In the data rows, zero lies at 4.5, halfway between 4 and 5.
Some points, one per row:
tensor([5, 3, 2, 5, 5, 4, 2, 5, 4, 3, 4, 6, 4, 4, 5, 3, 8, 5, 3, 5, 3, 4, 3, 4])
tensor([4, 3, 6, 5, 6, 6, 5, 0, 6, 6, 4, 5, 9, 7, 7, 3, 4, 5, 5, 3, 7, 3, 6, 2])
tensor([7, 4, 3, 3, 1, 2, 3, 8, 2, 2, 6, 4, 4, 4, 4, 8, 3, 5, 4, 3, 3, 4, 5, 7])
tensor([5, 3, 3, 5, 5, 7, 5, 1, 6, 4, 5, 5, 4, 4, 5, 5, 2, 5, 3, 6, 6, 6, 4, 3])
tensor([2, 3, 6, 4, 3, 4, 5, 2, 4, 0, 5, 6, 5, 6, 7, 9, 4, 3, 5, 4, 4, 3, 4, 3])
tensor([3, 5, 4, 4, 5, 3, 4, 5, 6, 4, 6, 6, 6, 4, 3, 4, 4, 4, 5, 4, 3, 3, 5, 2])
tensor([4, 4, 4, 3, 2, 3, 1, 4, 4, 2, 6, 4, 4, 5, 3, 6, 6, 5, 5, 2, 1, 5, 3, 5])
tensor([4, 7, 5, 5, 4, 5, 5, 5, 4, 5, 5, 4, 4, 3, 4, 4, 5, 5, 5, 4, 4, 4, 3, 5])
tensor([3, 6, 4, 5, 5, 6, 7, 4, 8, 6, 3, 2, 5, 4, 3, 3, 5, 4, 3, 4, 5, 5, 7, 3])
tensor([2, 4, 6, 4, 4, 5, 4, 4, 7, 4, 2, 5, 6, 6, 5, 6, 3, 5, 3, 6, 6, 2, 6, 4])
tensor([2, 4, 3, 4, 8, 5, 4, 4, 5, 6, 5, 7, 4, 3, 4, 5, 6, 3, 2, 8, 6, 5, 5, 2])
tensor([2, 8, 4, 3, 3, 4, 4, 5, 8, 2, 5, 6, 8, 7, 5, 5, 7, 5, 5, 6, 5, 4, 5, 3])
tensor([6, 5, 3, 6, 5, 2, 5, 3, 6, 5, 5, 6, 4, 5, 5, 5, 4, 4, 5, 5, 3, 4, 6, 6])
tensor([6, 4, 4, 4, 5, 5, 3, 5, 3, 5, 4, 3, 4, 6, 4, 2, 4, 3, 2, 3, 3, 6, 6, 6])
tensor([5, 5, 5, 5, 5, 5, 5, 7, 3, 4, 3, 5, 3, 7, 4, 6, 4, 4, 5, 3, 4, 6, 4, 5])
tensor([6, 5, 4, 2, 3, 3, 5, 5, 5, 3, 4, 3, 6, 6, 5, 4, 5, 6, 3, 5, 7, 2, 4, 6])
tensor([3, 2, 2, 4, 5, 4, 3, 5, 4, 4, 5, 6, 6, 6, 4, 5, 5, 5, 6, 1, 4, 5, 4, 4])
tensor([6, 3, 2, 2, 0, 2, 2, 4, 3, 1, 8, 5, 2, 5, 3, 7, 7, 7, 8, 4, 2, 4, 5, 6])
tensor([5, 6, 6, 5, 7, 6, 6, 4, 7, 7, 4, 1, 4, 4, 5, 4, 5, 4, 3, 3, 8, 6, 4, 2])
tensor([2, 4, 5, 5, 5, 5, 2, 3, 5, 4, 4, 6, 4, 5, 3, 5, 5, 6, 5, 3, 7, 6, 4, 5])
tensor([5, 4, 2, 4, 1, 4, 5, 4, 5, 2, 5, 4, 4, 4, 5, 7, 4, 5, 4, 4, 3, 3, 6, 5])
tensor([2, 5, 4, 6, 6, 5, 4, 5, 7, 3, 5, 4, 6, 7, 4, 4, 4, 6, 5, 6, 4, 4, 6, 5])
tensor([3, 5, 7, 6, 8, 9, 9, 1, 9, 9, 2, 5, 9, 5, 7, 2, 4, 5, 2, 4, 9, 8, 7, 5])
tensor([4, 7, 2, 5, 5, 4, 5, 3, 2, 6, 5, 5, 5, 2, 4, 2, 4, 6, 3, 7, 4, 2, 4, 7])
tensor([2, 6, 6, 6, 5, 5, 5, 6, 3, 7, 3, 2, 7, 2, 3, 0, 3, 5, 3, 6, 5, 7, 3, 6])
tensor([4, 4, 6, 4, 4, 3, 6, 3, 5, 6, 5, 6, 5, 5, 6, 2, 1, 4, 5, 5, 4, 3, 3, 3])
tensor([3, 5, 3, 4, 2, 5, 5, 6, 4, 3, 7, 3, 7, 8, 5, 5, 5, 5, 5, 3, 5, 5, 6, 7])
tensor([6, 3, 8, 4, 6, 4, 4, 5, 2, 4, 4, 4, 2, 2, 3, 9, 5, 4, 4, 4, 6, 4, 2, 3])
tensor([4, 4, 3, 7, 5, 4, 5, 4, 6, 3, 6, 3, 8, 4, 4, 6, 3, 4, 3, 5, 6, 4, 3, 3])
tensor([2, 7, 3, 5, 3, 3, 6, 4, 8, 4, 4, 4, 6, 5, 6, 4, 3, 4, 4, 5, 4, 4, 5, 6])
tensor([5, 4, 4, 1, 0, 0, 2, 9, 0, 0, 7, 4, 0, 1, 4, 7, 9, 6, 6, 3, 0, 5, 3, 6])
tensor([4, 2, 8, 5, 7, 6, 5, 7, 5, 7, 5, 2, 5, 5, 5, 6, 5, 4, 4, 5, 5, 4, 5, 3])
tensor([3, 4, 4, 6, 5, 3, 2, 5, 3, 5, 3, 4, 1, 2, 3, 8, 5, 4, 6, 7, 5, 6, 1, 4])
12 more points follow, each with its number after it:
tensor([7, 5, 5, 5, 1, 2, 0, 9, 0, 3, 3, 3, 0, 5, 0, 7, 6, 3, 6, 3, 2, 2, 1, 8]) 0
tensor([4, 6, 4, 5, 6, 7, 7, 4, 3, 4, 4, 5, 7, 5, 6, 5, 1, 5, 5, 3, 4, 7, 7, 4]) 1
tensor([5, 5, 6, 5, 4, 4, 5, 1, 5, 5, 4, 4, 4, 7, 8, 3, 5, 6, 6, 4, 6, 4, 4, 2]) 2
tensor([2, 5, 4, 5, 5, 7, 7, 2, 5, 5, 4, 4, 7, 4, 5, 5, 3, 4, 3, 5, 6, 5, 5, 4]) 3
tensor([9, 1, 1, 3, 1, 0, 0, 6, 0, 0, 8, 8, 0, 3, 5, 9, 7, 4, 9, 5, 0, 3, 0, 5]) 4
tensor([6, 4, 3, 5, 8, 6, 4, 2, 5, 5, 3, 6, 7, 4, 4, 5, 3, 5, 4, 4, 5, 3, 5, 4]) 5
tensor([4, 2, 2, 4, 3, 3, 4, 5, 5, 1, 7, 6, 7, 8, 6, 7, 5, 6, 4, 3, 4, 6, 6, 6]) 6
tensor([5, 6, 4, 3, 5, 2, 2, 4, 4, 8, 4, 4, 4, 3, 4, 4, 3, 6, 5, 7, 4, 1, 2, 5]) 7
tensor([4, 4, 5, 2, 4, 5, 4, 5, 5, 7, 4, 4, 5, 3, 5, 1, 6, 5, 6, 4, 4, 5, 4, 5]) 8
tensor([2, 5, 3, 3, 3, 5, 6, 5, 4, 2, 2, 4, 5, 5, 5, 4, 4, 4, 5, 4, 6, 5, 5, 6]) 9
tensor([5, 4, 4, 4, 4, 3, 7, 7, 3, 5, 4, 4, 5, 5, 6, 1, 6, 7, 3, 7, 5, 4, 6, 4]) 10
tensor([4, 7, 4, 6, 7, 7, 5, 4, 6, 9, 4, 3, 5, 4, 4, 0, 4, 4, 4, 4, 6, 4, 4, 3]) 11
Which two of these numbered points are nearest to each point below, looking only along the 4 directions in which the first points spread most? Their numbers follow each, nearest first.
tensor([4, 3, 5, 6, 7, 8, 6, 4, 9, 6, 3, 4, 9, 6, 5, 2, 3, 5, 3, 6, 9, 4, 7, 4]) > 3 1
tensor([2, 6, 8, 5, 5, 6, 5, 5, 5, 4, 4, 4, 6, 5, 4, 3, 4, 5, 4, 4, 5, 6, 5, 5]) > 1 8
tensor([6, 4, 4, 5, 5, 4, 6, 5, 5, 6, 5, 3, 3, 4, 4, 3, 4, 5, 4, 4, 5, 7, 6, 5]) > 8 10
tensor([4, 6, 4, 5, 5, 5, 5, 5, 6, 7, 3, 3, 7, 4, 5, 1, 5, 6, 6, 6, 3, 4, 3, 8]) > 10 8
tensor([9, 6, 5, 6, 0, 0, 1, 9, 0, 4, 7, 3, 0, 2, 0, 9, 7, 4, 8, 3, 0, 4, 0, 8]) > 0 4
tensor([5, 6, 5, 6, 6, 3, 3, 4, 2, 7, 3, 6, 4, 1, 5, 6, 4, 6, 7, 6, 4, 3, 2, 6]) > 7 8
tensor([4, 3, 5, 4, 4, 7, 8, 5, 7, 4, 4, 3, 5, 7, 6, 5, 4, 4, 5, 5, 5, 9, 6, 5]) > 1 2
tensor([6, 5, 3, 3, 4, 4, 5, 4, 7, 3, 4, 6, 6, 7, 5, 8, 3, 7, 5, 4, 8, 5, 4, 3]) > 2 9
tensor([4, 5, 4, 3, 2, 4, 5, 7, 8, 3, 3, 4, 5, 5, 6, 4, 2, 5, 6, 4, 4, 4, 4, 4]) > 9 1
tensor([4, 3, 5, 8, 7, 7, 6, 0, 9, 8, 5, 4, 8, 5, 4, 3, 2, 5, 4, 3, 5, 6, 6, 2]) > 3 5
tensor([3, 6, 6, 6, 6, 6, 3, 2, 7, 9, 5, 5, 4, 2, 4, 4, 5, 5, 4, 3, 6, 4, 5, 2]) > 5 3
tensor([2, 5, 4, 5, 4, 6, 6, 3, 5, 5, 6, 3, 6, 5, 3, 2, 1, 4, 4, 2, 6, 8, 6, 6]) > 1 10
tensor([7, 5, 3, 2, 3, 0, 2, 8, 2, 0, 4, 2, 0, 5, 0, 9, 7, 4, 6, 5, 2, 6, 3, 7]) > 0 4
tensor([5, 4, 7, 5, 5, 7, 3, 4, 5, 4, 5, 6, 6, 4, 4, 3, 5, 5, 5, 6, 4, 4, 4, 4]) > 5 2
tensor([4, 7, 4, 4, 5, 4, 4, 6, 4, 9, 6, 2, 8, 4, 4, 3, 5, 3, 1, 4, 5, 3, 5, 7]) > 10 8
tensor([5, 5, 3, 4, 2, 3, 5, 2, 7, 5, 7, 4, 4, 6, 5, 4, 7, 3, 4, 3, 3, 8, 7, 4]) > 9 1
tensor([5, 4, 4, 5, 5, 1, 1, 6, 0, 4, 4, 4, 1, 2, 4, 5, 6, 4, 6, 7, 4, 1, 0, 3]) > 7 0
tensor([5, 3, 3, 3, 1, 0, 0, 9, 0, 1, 8, 7, 0, 3, 2, 9, 9, 5, 8, 5, 2, 3, 0, 7]) > 4 0
tensor([8, 5, 4, 4, 0, 0, 0, 9, 0, 2, 6, 4, 0, 3, 1, 9, 8, 5, 6, 5, 2, 4, 0, 7]) > 0 4
tensor([8, 4, 5, 7, 3, 1, 2, 7, 3, 6, 6, 3, 0, 1, 1, 8, 6, 5, 2, 5, 2, 3, 2, 6]) > 0 7
tensor([5, 4, 6, 5, 2, 3, 5, 4, 3, 0, 5, 8, 3, 3, 5, 5, 4, 4, 5, 6, 6, 5, 2, 2]) > 7 5
tensor([3, 3, 4, 1, 0, 0, 0, 9, 2, 0, 6, 3, 0, 5, 4, 7, 7, 6, 7, 6, 2, 4, 2, 8]) > 0 4
tensor([9, 4, 2, 3, 0, 0, 0, 7, 0, 0, 7, 5, 0, 2, 2, 9, 9, 7, 8, 5, 3, 2, 0, 6]) > 4 0
tensor([4, 5, 3, 4, 6, 7, 6, 3, 6, 5, 5, 3, 6, 5, 3, 4, 4, 4, 3, 3, 7, 6, 6, 5]) > 1 3
tensor([7, 3, 5, 5, 2, 0, 0, 9, 0, 0, 8, 6, 0, 3, 2, 9, 9, 6, 8, 3, 3, 1, 0, 5]) > 4 0
tensor([4, 1, 3, 2, 4, 4, 3, 4, 7, 0, 6, 6, 6, 6, 5, 5, 7, 5, 7, 3, 5, 4, 5, 5]) > 6 9
tensor([8, 4, 4, 5, 4, 0, 2, 8, 0, 1, 7, 5, 0, 0, 4, 7, 8, 7, 9, 4, 2, 2, 0, 6]) > 0 4
tensor([5, 3, 4, 5, 5, 6, 5, 4, 7, 6, 3, 2, 8, 5, 5, 1, 3, 3, 4, 3, 4, 4, 7, 4]) > 1 3
tensor([5, 2, 4, 2, 2, 4, 3, 6, 4, 1, 5, 5, 6, 6, 4, 9, 6, 7, 4, 4, 3, 7, 5, 6]) > 6 9
tensor([5, 5, 5, 3, 6, 7, 6, 4, 3, 4, 7, 5, 7, 5, 4, 3, 4, 3, 4, 6, 3, 4, 5, 2]) > 5 2
tensor([2, 2, 5, 6, 3, 5, 2, 5, 5, 4, 4, 3, 1, 3, 5, 6, 7, 3, 4, 6, 5, 4, 4, 4]) > 7 5
tensor([5, 4, 3, 5, 5, 3, 5, 4, 4, 7, 1, 4, 2, 3, 0, 5, 4, 4, 5, 6, 5, 5, 5, 6]) > 7 8
tensor([4, 5, 4, 3, 5, 4, 4, 5, 5, 6, 3, 4, 3, 6, 3, 4, 2, 3, 5, 4, 5, 6, 4, 6]) > 8 10
tensor([5, 5, 4, 4, 6, 3, 4, 4, 3, 3, 5, 5, 4, 4, 5, 4, 5, 4, 5, 4, 4, 3, 1, 5]) > 7 8
tensor([5, 5, 3, 5, 7, 8, 6, 5, 4, 9, 6, 3, 6, 2, 6, 1, 3, 4, 3, 5, 5, 5, 3, 5]) > 11 8
tensor([6, 4, 5, 3, 3, 0, 0, 7, 0, 3, 7, 4, 0, 2, 1, 9, 9, 3, 7, 3, 1, 1, 0, 7]) > 0 4
tensor([4, 5, 6, 3, 3, 5, 7, 5, 4, 5, 2, 2, 2, 3, 5, 6, 6, 3, 3, 6, 3, 7, 7, 7]) > 8 10
tensor([4, 6, 4, 6, 7, 8, 6, 5, 6, 9, 3, 5, 7, 2, 7, 0, 1, 5, 5, 6, 4, 5, 7, 3]) > 11 3
tensor([5, 3, 5, 3, 0, 0, 0, 9, 0, 0, 9, 5, 0, 3, 2, 9, 9, 5, 6, 7, 0, 4, 0, 6]) > 4 0
tensor([6, 5, 7, 4, 7, 4, 4, 4, 5, 8, 4, 7, 4, 3, 4, 5, 5, 5, 2, 6, 4, 7, 5, 3]) > 5 8
tensor([6, 4, 2, 4, 3, 2, 6, 3, 5, 5, 7, 7, 6, 6, 3, 4, 4, 5, 5, 5, 5, 6, 6, 4]) > 9 2
tensor([6, 4, 4, 4, 6, 6, 6, 5, 6, 5, 4, 5, 9, 6, 5, 2, 3, 2, 2, 5, 5, 4, 7, 8]) > 1 3
tensor([3, 5, 4, 5, 4, 7, 4, 5, 7, 4, 5, 1, 5, 8, 4, 3, 2, 4, 4, 6, 3, 8, 5, 4]) > 1 9
